In the rows, zero is written as 128.
Each path below is one point turned by a fixed rotation once a step. After each direction that follows a path, write how fast that rotation turns it, in degrees each step (0 if it stays still).
Each turn is a multiple of 5 degrees from 10 to 175, or 0.
Each row of a path follows its step; steps can be skipped.
path 1
step 0: [120 130 136 130 127 123 133 116 108 135 132 127 123 135 126 147 129 117
 132 137 124 126 117 135 135 123 118 140 133 138 115 144]
step 1: [124 106 116 141 134 136 135 116 131 137 116 131 125 123 115 138 138 120
 128 120 120 135 126 123 127 125 123 137 147 126 132 134]
step 2: [125 118 123 140 122 126 107 127 117 123 136 139 137 124 124 119 143 125
 130 125 115 131 153 124 122 125 132 131 136 134 130 132]
step 3: [138 131 130 142 119 127 132 134 112 131 118 115 137 123 132 115 138 118
 133 123 136 126 142 130 127 144 128 120 121 126 122 146]
step 4: [123 118 134 144 127 115 130 124 132 125 123 126 120 108 135 128 121 117
 143 131 148 134 128 134 125 124 125 131 114 136 115 126]
step 5: [123 120 120 136 141 107 135 124 120 119 125 124 146 133 123 133 121 119
 130 129 127 118 124 132 127 127 114 135 131 126 118 107]
step 7: [131 136 134 143 122 135 127 120 117 141 137 130 118 126 120 132 128 114
 130 127 122 132 135 133 148 126 114 137 146 128 126 140]
step 8: [127 107 117 142 129 140 123 130 137 133 115 128 120 132 133 132 137 116
 138 134 117 128 142 130 122 132 124 125 142 134 116 135]
step 10: [134 134 121 148 124 111 128 137 122 131 109 120 138 119 114 116 123 121
 132 129 137 136 134 133 128 133 129 130 113 122 135 130]
[126 128 131 124 131 134 126 126 129 134 126 133 128 128 123 129 126 127
 123 128 124 129 131 129 124 128 124 128 131 130 127 133]  55
[124 128 132 126 128 124 131 125 130 133 129 126 123 131 131 126 127 129
 127 127 124 125 130 128 125 128 130 123 127 126 135 126]  0
[124 132 128 124 132 123 129 128 129 126 126 131 127 126 129 123 129 124
 124 125 128 128 124 133 133 127 126 125 126 127 122 126]  55
path 2
step 0: [129 129 121 134 127 132 126 122 136 125 128 138 141 142 126 142 130 135
 134 131 125 134 129 137 118 117 124 129 116 141 130 124]
step 1: [118 121 133 129 127 132 145 126 133 135 121 135 131 120 144 126 117 122
 131 128 124 134 129 140 135 127 124 137 116 124 129 123]
step 2: [128 147 138 137 129 135 124 120 123 136 117 132 129 123 129 123 126 130
 127 123 131 131 133 142 134 137 120 119 137 128 137 137]
step 4: [113 120 131 127 122 141 139 128 129 138 134 116 136 126 118 136 132 127
 136 121 121 122 125 134 124 132 129 136 121 134 123 136]
step 6: [118 131 128 129 125 135 129 122 137 122 122 145 127 129 136 123 119 124
 135 132 135 138 122 128 134 125 124 129 116 141 143 123]
step 7: [123 143 132 132 125 127 132 118 116 146 117 133 129 119 124 126 129 133
 126 115 125 132 125 137 133 130 126 136 116 126 123 125]
step 8: [126 130 135 123 130 126 121 132 123 140 119 134 141 135 130 130 123 126
 123 133 125 116 136 140 121 133 127 133 135 133 132 148]
step 9: [120 118 133 132 126 143 134 130 142 130 125 121 117 136 119 133 122 129
 131 122 135 129 135 127 123 136 130 137 124 137 139 137]
step 10: [127 141 131 127 126 134 139 120 141 130 135 120 136 123 127 135 127 142
 130 128 127 135 116 134 119 125 123 126 122 141 120 129]
[126 123 129 126 125 127 127 130 128 130 129 130 129 130 135 129 122 123
 126 133 127 126 128 122 131 126 130 129 126 132 130 129]  140
[134 122 127 129 132 134 132 130 131 127 127 127 131 129 133 129 126 128
 129 126 130 133 130 127 124 132 126 126 126 126 127 130]  85
[129 129 126 126 122 128 122 129 129 131 125 126 131 129 133 130 131 132
 125 130 133 129 129 132 125 127 130 123 130 130 126 126]  135
[132 125 125 129 126 125 130 129 130 131 129 128 133 131 122 129 129 122
 127 125 126 127 132 129 125 130 132 131 132 133 129 125]  80
[129 125 125 128 127 127 124 123 129 122 129 133 124 128 126 131 127 133
 128 124 130 132 131 126 131 130 130 129 128 133 130 131]  115
[129 124 131 122 130 131 125 130 133 131 128 132 124 130 126 126 132 129
 132 130 129 129 128 131 130 127 132 131 125 126 131 124]  130
path 3
step 0: [130 132 139 136 124 124 129 128 125 140 122 144 128 140 125 107 127 132
 137 131 126 131 129 123 115 131 130 111 131 104 118 123]
step 2: [134 127 114 126 124 137 127 138 121 124 113 115 144 129 135 110 146 124
 124 134 118 135 135 133 119 145 132 128 133 130 131 124]
step 3: [120 138 131 125 122 119 124 130 123 114 107 112 120 110 132 126 136 142
 129 139 138 132 119 136 121 138 118 131 126 136 127 126]
step 4: [114 137 106 130 129 131 119 124 116 122 129 117 129 121 123 138 130 131
 115 115 128 134 113 127 122 123 117 125 124 130 133 107]
step 6: [119 134 139 134 132 129 106 118 123 135 120 130 133 144 117 127 113 131
 124 131 138 125 135 123 139 121 123 122 122 107 133 123]
step 7: [115 126 138 118 125 135 135 119 138 138 139 135 132 125 137 124 127 125
 120 131 147 124 144 120 144 120 141 131 119 126 135 116]
step 8: [138 118 127 125 126 134 133 136 132 134 138 116 140 142 126 115 142 118
 136 135 140 139 149 128 130 125 124 122 122 123 141 131]
step 9: [129 135 133 108 128 120 135 128 130 125 127 127 125 116 124 132 134 123
 151 146 143 147 135 129 124 128 124 127 120 132 122 137]
step 10: [134 142 106 120 128 131 134 134 118 131 148 122 128 115 127 138 130 118
 121 132 121 143 129 129 119 123 123 126 122 121 114 132]
[126 131 128 125 131 126 131 130 127 125 127 127 131 130 129 125 127 131
 125 126 129 133 127 134 124 123 133 128 134 128 125 132]  40
[125 128 125 124 126 129 127 128 129 130 131 130 131 125 129 134 129 126
 123 129 125 129 127 123 128 123 133 130 129 131 126 121]  125
[128 123 122 127 127 128 135 125 128 132 131 123 126 127 129 128 125 127
 129 123 129 124 129 133 127 128 129 128 129 126 131 124]  115
[129 127 128 122 129 128 128 134 126 132 126 133 127 129 129 124 132 126
 129 131 132 125 128 129 133 128 126 129 134 127 129 125]  55
[128 128 132 126 126 126 130 133 124 129 126 128 129 125 128 131 130 125
 127 127 128 130 134 129 124 132 130 124 126 132 134 130]  55
